0: [128 108  79  94 161  93 143 155 141 115 118 210 102 118 144 129]
1: [130 119 184 164 140 112 137 150 134 142  96 108 118 144 165 146]
2: [154 137 129 145 123 142 174 119 121 138 136 116 124 105 169 116]
3: [144  67 198  90 124  93  94 158 110  61 111 133 114 136 212  95]
4: [202 120 121 131 106 138 115  91 154 122 139 106  96 108 143 148]
5: [146 118  47 125 160 169 146  75 139 154 100 136 154  76  80 127]
6: [127 129 127 159 136 111 101 131 130 109  71 136 141 151 131 120]
7: [158 160  99  98 125 133 173  85 128 130 151 127 134 121 116  53]
8: [113 151  80 151 113 132 148 119  99 151 162 100 160 110  96 119]
9: [110 156 115 139 179 149 155 134 120 120 132 118 139 108 155  75]
10: [143 104 125 118  73 132 114 109 106 101 155 134 108 104 158 139]

[143  98  72 166 114 162 150  74 136 160 107 154 137 119  79 152] 5 8 4 2 6
[122  66 161 196 159 123  78 137 144 102  89 104 110  98 196 175] 1 6 3 10 4
[172 162 103  58 114 179 127 128 114 137 147  99 121 138  87 103] 7 8 4 2 10
[ 81 143 131 136  90 142 134 153 177 156 193 157 117 126  82 169] 8 10 2 1 4
[111 146 107 140 170 159 150 136 115 119 134 118 132 108 134  95] 9 2 8 7 6
[131 123 127 157 136 116 102 131 140 110  73 137 131 152 132 121] 6 1 2 9 4
[ 59 121 193 166 118  86 142 176 145 128 171 110  90 103 213 163] 1 2 10 3 9
[149 107  38 122 153 183 136  75 139 140 103 143 161  83  55 122] 5 8 7 9 4
[114 171  61 149 120 133 165 108 106 165 165 119 172 114  79 113] 8 7 5 9 2
[149 121  44 135 140 168 135  83 116 142  91 123 155  91  73 128] 5 8 7 6 2
[111 111 184 136 126  68 155 120 140 145 148 133 135 156 195 107] 1 2 6 3 10
[203 132  86  51 141 122 118  60 160  91 157 194 101 143 141  35] 7 0 4 10 2
[148  76 193  87 131  95  96 152 105  68 107 127 119 134 209  90] 3 1 10 6 2
[139 102 146  96  94 145  98 116 151 126 175 153 121 129 102 134] 10 4 2 8 6
[ 77  70 173 140 128 115  68 150 146 130 147 104  94 110 151 149] 1 10 6 3 4
[127 127 106 131 115 146 129 130  96 138 111 121 129 122 108 155] 8 6 2 10 4
[104 146 125  96 173 100 122 153 123 128 140 132 111 145 196  92] 9 2 0 1 6
[150  99  75 168 114 160 140  76 134 159 102 151 133 124  92 159] 5 8 4 6 2
[123 135 137 125 151  67 129 133 145 129 146 181 138 147 172 116] 0 6 1 2 9
